runs of hidden systems:
In the rows, 128 means zero.
path 1, nebag (9 x 32):
[[171 106 173 137 159  60 118 116 147 122 170 103 113 138 108 157 111 137
  160 194 169 125 115 102 134 129 152 152 165 132  91 122]
 [169 120 170 138 167  67 112 110 141 108 164 103 113 131 106 161 112 140
  172 195 164 129 110 104 139 129 160 156 167 132  88 119]
 [156 123 160 139 161  74 105 104 131  97 155 108 110 118 104 158 113 135
  184 188 150 132 108 107 132 128 169 164 169 126  79 117]
 [147 135 156 136 166  85 101  99 130  86 146 113 108 115 101 156 114 127
  189 185 137 126 109 114 135 129 175 168 167 121  83 119]
 [134 144 148 139 169 102  96  95 126  74 138 115 107 107 104 158 122 132
  195 175 127 126 106 120 135 124 182 166 172 116  77 118]
 [127 153 138 136 168 117  96  98 121  69 129 124 100 101 107 156 122 121
  201 170 110 124 108 126 127 123 182 167 161 114  76 115]
 [114 158 124 131 166 125  93 100 118  66 123 125 103  99 106 151 129 124
  202 161  98 117 112 134 123 122 184 163 163 106  84 119]
 [102 164 117 128 161 143  89  98 118  63 123 127 103  92 112 151 137 117
  196 154  89 114 113 142 122 124 183 161 156 107  86 115]
 [ 93 167 108 127 152 161  93 104 121  59 116 135 104  88 117 152 142 117
  194 142  79 107 122 148 117 124 184 157 153 102  91 119]]
path 2, Siz (9 x 32):
[[108 118  99 111  89 164 149 160 137 177 119 146 157 149 159 100 139 129
   73  81 122 121 155 142 119 129  83  86  95 134 181 144]
 [103 129  93 113  92 171 152 153 127 166 106 151 161 138 152 102 137 132
   78  67 114 125 149 145 121 128  83  90  86 130 187 144]
 [ 95 141  87 117  89 176 154 144 114 154  95 154 158 129 153  99 137 132
   79  60 107 135 149 137 126 121  89  96  81 134 181 151]
 [ 87 153  89 115  97 177 154 142 108 147  82 155 147 123 149 102 137 134
   93  61 103 145 140 142 128 112  96 102  72 132 178 149]
 [ 86 163  85 121 103 177 152 133  99 133  72 156 147 113 143 104 136 141
  100  54  94 151 138 133 132 113 103 107  76 137 179 151]
 [ 81 175  85 115 109 177 150 129  91 119  67 160 144 107 138 107 132 141
  113  58  94 161 127 136 128 107 108 112  74 136 169 150]
 [ 82 184  85 118 116 174 145 118  84 110  62 160 144 103 133 107 132 141
  117  62  89 169 119 133 131 104 118 120  82 138 164 151]
 [ 80 189  84 120 123 172 141 113  85  93  60 158 138 101 130 114 125 146
  135  65  90 168 118 125 134 107 126 130  85 137 158 145]
 [ 79 193  86 126 130 163 138 102  76  78  59 158 137  94 119 117 123 147
  147  73  89 173 116 129 134 105 140 141  95 136 149 141]]
path 3, zeso (9 x 32):
[[ 97 165  95 122 104 165 160 129  95 139  68 154 143 118 138 105 134 146
   88  56 110 167 129 129 134 109  93 109  74 145 179 150]
 [ 90 157  92 122  99 169 155 132  95 135  72 157 145 115 136 105 129 137
   88  58 109 163 134 131 134 111  98 113  76 143 173 146]
 [ 89 166  87 121 101 176 148 131  96 131  70 158 148 118 139 100 132 142
   97  58  99 160 136 133 129 110 102 111  78 135 177 152]
 [ 86 162  84 119 102 180 147 130 100 128  72 156 146 114 142 108 137 139
  103  55  93 154 132 137 129 113 110 106  80 132 174 145]
 [ 82 165  82 117 105 183 144 135  97 122  77 159 149 115 143 107 138 137
  105  60  91 148 135 141 128 113 111 111  81 132 168 148]
 [ 77 169  80 113 106 182 141 130  98 121  75 160 148 109 140 102 142 133
  111  64  90 143 137 144 125 112 113 111  86 127 168 147]
 [ 76 168  77 117 109 189 136 131 103 114  77 161 142 108 144 104 140 135
  117  64  81 136 136 146 126 115 118 113  90 126 169 145]
 [ 71 171  74 115 114 188 131 130 101 107  80 159 143 111 142 104 142 131
  127  68  77 132 138 146 122 117 122 118  95 122 168 142]
 [ 70 171  76 113 116 193 131 125 109 103  85 162 143 107 143 110 144 127
  131  75  76 127 135 155 123 118 126 118  99 123 160 142]]
path 4, Kipe (9 x 32):
[[112 117  97  90  97 142 148 158 144 172 152 155 187 163 170  91 132 146
  102 117 139 105 162 131 118 138  85  96 108 130 190 165]
 [120 107 108  91 100 136 142 158 156 183 166 147 185 167 169  92 133 144
  103 126 140  92 163 131 119 142  88  95 120 127 185 160]
 [126  96 114  97 101 128 134 159 167 182 176 135 176 171 170  97 138 134
  108 138 148  87 168 137 118 146  94  98 129 121 175 153]
 [136  90 122 100 107 119 126 158 177 180 190 130 175 171 163 103 146 133
  112 150 156  75 162 133 116 149 104  99 141 114 160 144]
 [142  81 131 103 113 108 120 156 182 175 193 119 163 170 163 114 142 125
  118 166 155  73 163 136 111 153 113 106 151 114 148 142]
 [153  76 138 106 120 105 111 152 185 174 201 111 153 163 156 123 139 124
  131 177 157  65 156 137 114 153 124 109 164 113 136 133]
 [157  75 151 110 127 101 107 149 181 161 205 110 143 162 152 130 142 124
  133 188 160  65 151 133 113 153 132 116 168 113 122 129]
 [162  80 155 119 134  91 107 140 178 153 206 107 133 157 143 139 134 117
  146 198 159  63 150 131 117 152 139 126 174 112 109 122]
 [161  85 158 119 143  93 102 140 175 141 202 103 124 153 132 146 135 116
  159 200 158  69 144 129 115 150 148 134 182 113  98 116]]
path 5, fen (9 x 32):
[[172  99 187 170 145 104 110 128 137 125 136  80  65 120  91 178 128  91
  131 157 142 119 112 129 130 140 164 146 153 125  67  74]
 [170 109 180 166 152  97 112 119 132 110 135  94  68 116  91 174 129  99
  148 165 142 124 112 122 131 141 165 152 156 121  64  83]
 [165 121 175 160 159  92 105 111 130 102 139  94  77 114  88 173 120 104
  162 172 142 125 104 119 133 132 179 155 160 126  63  92]
 [155 124 168 155 163  91 101 104 128  88 134 101  84 112  94 168 121 120
  171 177 139 133 105 115 133 127 181 164 161 124  70  99]
 [149 138 157 143 166  87 107  98 124  84 133 112  96 110  94 160 117 129
  180 176 138 142  99 111 137 121 175 166 164 125  74 111]
 [140 147 149 138 166  86 112  90 116  78 125 123 106 110  99 153 114 138
  187 175 135 143 102 105 139 119 172 165 158 125  88 121]
 [131 162 139 131 169  88 120  94 109  74 125 131 122 105 102 146 106 151
  194 170 136 150 102 107 137 117 166 169 155 133  95 129]
 [118 179 129 127 167  90 127  90 101  74 117 140 137 110 112 137  99 163
  196 162 133 161 105 102 138 114 161 168 147 136 112 143]
 [114 183 119 115 166  98 137  90  95  77 110 150 146 111 114 125  98 173
  195 153 131 165 101 100 143 111 153 161 138 140 123 152]]
path 6, rasi (9 x 32):
[[132 146 149 164 152 140 103 102 105  77  84 107  61  84  83 174 133  94
  148 123 104 149  96 135 134 118 175 157 137 119  69  88]
 [129 157 146 158 154 128 107  95 101  70  85 108  73  83  90 165 123 115
  163 128 108 162  97 123 136 112 170 160 133 126  80 102]
 [124 163 137 150 162 115 119  92  92  71  83 122  89  85  88 158 117 129
  170 135 113 169  93 116 139 109 166 165 131 135  88 115]
 [119 177 131 141 166 110 129  87  86  70  88 133 108  94  98 145 110 147
  174 134 123 178  91 105 142 106 162 167 132 141  99 133]
 [117 182 126 129 158 105 140  88  81  78  93 146 128 103 102 134  93 161
  184 139 132 184  95 101 145 111 150 166 127 149 119 143]
 [116 185 120 117 156  95 149  89  87  85  98 151 146 115 115 122  93 177
  179 140 138 188 102  93 146 104 143 160 124 149 133 158]
 [114 183 108 107 156  87 152  89  98  93 110 159 171 125 123 113  90 189
  177 142 148 181 110  86 149 108 129 154 121 148 153 169]
 [117 178 106 102 147  85 156 100 104 109 115 159 182 132 137 100  91 194
  165 141 152 178 113  86 150 110 123 147 118 152 167 178]
 [113 168 107  93 141  80 156 104 112 122 128 163 194 146 143  90 100 197
  157 139 159 168 123  89 141 112 112 133 115 146 180 186]]

runs to name:
path 7 (5 x 32):
[[161  83 164 137 138 111 102 152 176 146 190  96 103 140 130 160 139  98
  144 188 143  63 142 144 116 156 149 129 178 110  83  98]
 [163  83 166 133 144 101  97 144 170 137 192 101 108 142 124 155 134 104
  153 196 145  70 139 142 115 152 155 136 181 112  83 101]
 [163  89 161 133 153  92  94 132 172 127 191 105 110 142 122 153 133 117
  171 202 148  78 136 131 120 153 159 139 184 111  82 107]
 [157  99 155 128 153  83  99 123 165 121 186 103 121 139 124 151 126 124
  175 206 155  84 131 127 121 144 161 143 187 111  90 116]
 [153 107 150 118 155  78 105 117 161 117 186 111 127 142 125 147 123 136
  183 209 152  92 129 116 122 140 163 153 182 116  96 127]]
 -> fen
path 8 (5 x 32):
[[164  78 150 125  94  99 153 154 157 196 157 117 148 165 146 118 126 135
   70 122 174 126 150 116 134 130  85  98 116 140 161 139]
 [171  75 155 122 107  88 151 154 163 196 167 108 148 167 143 120 124 130
   76 140 183 122 146 111 133 136  89 101 124 139 152 137]
 [176  76 161 125 117  72 143 147 164 192 175 107 149 167 141 127 122 138
   87 156 188 120 141 110 131 139  97 109 133 139 142 138]
 [177  78 168 123 119  71 139 146 166 181 177 105 143 166 137 131 118 143
  104 173 188 119 138 103 133 137 103 117 140 139 139 135]
 [184  83 171 122 127  62 139 134 162 176 179 103 146 159 130 139 116 147
  115 183 187 119 134 106 134 138 112 123 148 137 127 137]]
 -> Kipe
path 9 (5 x 32):
[[101 174 119 136 161 134 109  95  95  59  92 135 102  87 102 149 122 131
  186 136  98 148 103 126 132 113 172 167 137 123  92 120]
 [ 96 173 111 136 156 152 105  99  97  57  89 138  96  85 105 152 129 123
  184 127  86 144 105 139 126 116 173 163 136 120  95 119]
 [ 90 177 106 135 150 163 103 102  93  63  83 136  97  81 111 149 132 122
  180 114  77 137 108 142 120 119 170 156 130 113  99 115]
 [ 89 175  99 133 140 180 102 109 100  68  85 139  98  80 113 142 144 109
  169 102  67 128 116 152 121 116 168 147 124 110 102 117]
 [ 82 171  94 131 132 186 105 114 108  75  82 139  97  84 119 142 150 103
  157  89  61 119 122 160 117 120 165 136 122 108 109 112]]
 -> nebag
path 10 (5 x 32):
[[106 163 120 139 159 144  89  99 110  58 107 120  86  87 102 159 135 108
  187 139  85 123 106 139 123 121 182 162 148 106  80 106]
 [ 99 157 114 136 150 160  93 106 116  63 102 126  89  85 111 154 143 104
  183 131  79 117 114 146 122 120 183 155 149 107  82 106]
 [ 91 160 102 131 143 170  89 106 113  68 100 129  90  84 110 151 148 101
  175 120  71 106 126 161 113 121 177 147 142 104  90 103]
 [ 86 157 100 128 135 185  92 117 120  72 102 130  95  87 120 147 156  94
  170 115  65  99 133 165 110 122 175 139 135  97 102 112]
 [ 82 154  95 124 129 194  90 128 127  81 104 141 101  90 130 142 161  91
  158 104  65  93 134 169 110 128 167 133 131  99 112 108]]
 -> nebag
path 11 (5 x 32):
[[114 136 104 117  96 147 167 143 107 163  93 148 163 139 146 101 124 153
   76  70 133 162 140 122 132 117  86 100  79 148 186 157]
 [110 141  98 117  92 157 163 145 111 163  93 152 157 137 145 101 129 148
   75  64 126 159 143 128 133 117  82  93  76 145 189 156]
 [103 142  96 116  94 166 157 142 114 158  94 147 159 134 150 100 132 140
   77  66 121 148 142 133 129 117  83  96  81 141 184 154]
 [102 142  96 114  94 175 155 146 113 157  93 152 148 131 153 104 134 132
   80  64 109 142 143 141 129 117  84  96  81 135 180 147]
 [ 97 141  87 119  94 180 151 149 115 158  91 150 150 130 148 103 141 131
   82  64 107 137 148 144 127 119  91  99  81 131 179 143]]
 -> zeso
